[[126 138 157]
 [116 129 100]
 [151 116 146]
 [153 112 137]]
->
[[138 157]
 [129 100]]

[[144 128 127 112 144]
 [141 129 122 105 140]]
->
[[128 127]
 [129 122]]

[[112 123 150 151 119]
 [110 123 150 151 116]]
->
[[123 150]
 [123 150]]

[[103 150 150]
 [149 145 132]
 [124 120 101]]
->
[[150 150]
 [145 132]]

[[104 136 111]
 [115 150 110]]
->
[[136 111]
 [150 110]]

[[142 126 122 138 130]
 [127 149 150 119 145]
 [121 144 147 117 139]]
->
[[126 122]
 [149 150]]

[[136 121 120]
 [102 122 126]]
->
[[121 120]
 [122 126]]

[[131 130 100 131]
 [127 107 133 132]
 [ 99 124 128 115]]
->
[[130 100]
 [107 133]]

[[130 130 131 129 105]
 [116 114 116 117 120]
 [111 110 114 113 128]
 [124 124 125 124 143]
 [145 145 141 143 131]]
->
[[130 131]
 [114 116]]
---
[[133 108]
 [131 112]
 [140 104]
 [128 125]
 [145 153]]
->
[[133 108]
 [131 112]
 [140 104]]

[[123 140]
 [136 105]
 [137 104]
 [107 114]
 [142 113]]
->
[[123 140]
 [136 105]
 [137 104]]

[[145 100]
 [103 127]
 [148 128]
 [124 142]
 [152 150]]
->
[[145 100]
 [103 127]
 [148 128]]

[[132 136]
 [132 122]
 [157 140]
 [114 108]
 [118 131]]
->
[[132 136]
 [132 122]
 [157 140]]

[[135 139]
 [146 144]
 [154 112]
 [144 107]]
->
[[135 139]
 [146 144]
 [154 112]]

[[110 136 131 136]
 [119 136 147 124]
 [103 146 148 130]
 [101 113 130 143]]
->
[[110 136]
 [119 136]
 [103 146]]
---
[[122 145  99 131]
 [157 124 131 103]
 [129 103 149 128]
 [156 106 153 101]
 [150 139 113 108]
 [146 139 112 113]
 [106 152 101 147]
 [105 115 140 150]
 [113 111 145 146]
 [127 151 104 130]
 [ 98 123 132 152]]
->
[[122  99]
 [157 131]
 [129 149]
 [156 153]
 [150 113]
 [146 112]
 [106 101]
 [105 140]
 [113 145]
 [127 104]
 [ 98 132]]

[[129 128 128 128 127 127 128 126 128 128 129]
 [110 138 116  99 110 121 128 144 130 124 131]]
->
[[129 128 127 128 128 129]
 [110 116 110 128 130 131]]

[[108 124 133 112 124 138]
 [109 140 120 119 129 138]
 [141 132 119 151 120 131]
 [126 129 111 142 120 109]
 [141 131 125 143 124 133]
 [120 142 129 115 138 144]
 [108 119 135 114 120 136]
 [126 140 137 111 143 148]
 [123 132 127 115 139 116]
 [131 121 122 149 110 131]
 [126 147 106 139 129 122]]
->
[[108 133 124]
 [109 120 129]
 [141 119 120]
 [126 111 120]
 [141 125 124]
 [120 129 138]
 [108 135 120]
 [126 137 143]
 [123 127 139]
 [131 122 110]
 [126 106 129]]

[[128 116]
 [123 109]
 [132 137]
 [126 112]
 [132 136]
 [133 150]
 [135 143]
 [132 128]
 [114 111]
 [129 118]
 [136 125]]
->
[[128]
 [123]
 [132]
 [126]
 [132]
 [133]
 [135]
 [132]
 [114]
 [129]
 [136]]

[[121 136 128 119 121 137 135 137 122 119 136]
 [134 126 141 126 137 142 138 119 115 117 127]
 [145 115 141 140 148 130 128 105 123 128 115]
 [142 116 137 139 144 127 126 109 127 131 116]
 [131 130 141 122 133 146 141 123 112 112 131]]
->
[[121 128 121 135 122 136]
 [134 141 137 138 115 127]
 [145 141 148 128 123 115]
 [142 137 144 126 127 116]
 [131 141 133 141 112 131]]

[[138 131 131 117 125 127]
 [132 102 110 120 150 153]
 [118 134 136 139 124 121]
 [131 119 122 122 136 137]
 [135 123 125 119 132 134]
 [133 135 135 123 122 122]
 [140 124 125 114 131 134]
 [119 110 117 135 145 143]
 [132 109 115 121 144 147]
 [124 137 138 134 121 119]
 [125 111 117 130 143 143]]
->
[[138 131 125]
 [132 110 150]
 [118 136 124]
 [131 122 136]
 [135 125 132]
 [133 135 122]
 [140 125 131]
 [119 117 145]
 [132 115 144]
 [124 138 121]
 [125 117 143]]

[[121 119 141 131 109 115 126 145 147 123 142]
 [147 110 111 100 124 130 156 137 127 146 141]]
->
[[121 141 109 126 147 142]
 [147 111 124 156 127 141]]
---
[[122 117 141 134 134 139 126 100]
 [146 125 119 144 127 116 128 133]
 [134 119 116 135 134 111 138 132]
 [131 148 129 125 129 135 113 138]
 [123 139 135 117 122 136 115 127]
 [122 147 125 112 127 133 112 139]
 [155 139 134 151 118 130 123 133]]
->
[[134 119 116 135 134 111 138 132]
 [146 125 119 144 127 116 128 133]
 [122 147 125 112 127 133 112 139]
 [131 148 129 125 129 135 113 138]
 [155 139 134 151 118 130 123 133]
 [123 139 135 117 122 136 115 127]
 [122 117 141 134 134 139 126 100]]

[[141 141 127 126 123 132 125 131]
 [145 144 123 118 121 125 123 130]
 [136 138 116 109 123 108 122 122]
 [138 135 112 105 121 118 125 126]
 [102 104 149 157 142 140 136 130]
 [137 137 130 132 124 136 127 131]]
->
[[138 135 112 105 121 118 125 126]
 [136 138 116 109 123 108 122 122]
 [145 144 123 118 121 125 123 130]
 [141 141 127 126 123 132 125 131]
 [137 137 130 132 124 136 127 131]
 [102 104 149 157 142 140 136 130]]

[[120 118 125 125 142 135 139 139 141]
 [135 125 127 108 122 126 130 115 147]
 [144 114 118 143 128 121 130 110 134]
 [114 130 143 125 119 144 122 137 131]
 [132 134 138 130 122 123 124 125 136]
 [121 151 119 120 126 133 127 119 113]]
->
[[144 114 118 143 128 121 130 110 134]
 [121 151 119 120 126 133 127 119 113]
 [120 118 125 125 142 135 139 139 141]
 [135 125 127 108 122 126 130 115 147]
 [132 134 138 130 122 123 124 125 136]
 [114 130 143 125 119 144 122 137 131]]

[[131 118 123 130]
 [128 113 135 126]
 [124 131 125 134]
 [127 127 122 123]
 [121 120 120 123]
 [136 115 124 131]
 [116 104 130 129]
 [117 141 128 126]
 [122 108 132 129]
 [146 121 129 121]
 [118 109 131 127]]
->
[[121 120 120 123]
 [127 127 122 123]
 [131 118 123 130]
 [136 115 124 131]
 [124 131 125 134]
 [117 141 128 126]
 [146 121 129 121]
 [116 104 130 129]
 [118 109 131 127]
 [122 108 132 129]
 [128 113 135 126]]

[[103 110 115 118 145 109]
 [148 153 121 134 108 133]
 [127 115 117 157 117 143]
 [121 134 138 138 117 144]]
->
[[103 110 115 118 145 109]
 [127 115 117 157 117 143]
 [148 153 121 134 108 133]
 [121 134 138 138 117 144]]

[[129 116 117 153 132 129 142]
 [127 123 114 135 132 129 135]
 [128 120 115 143 132 129 138]]
->
[[127 123 114 135 132 129 135]
 [128 120 115 143 132 129 138]
 [129 116 117 153 132 129 142]]
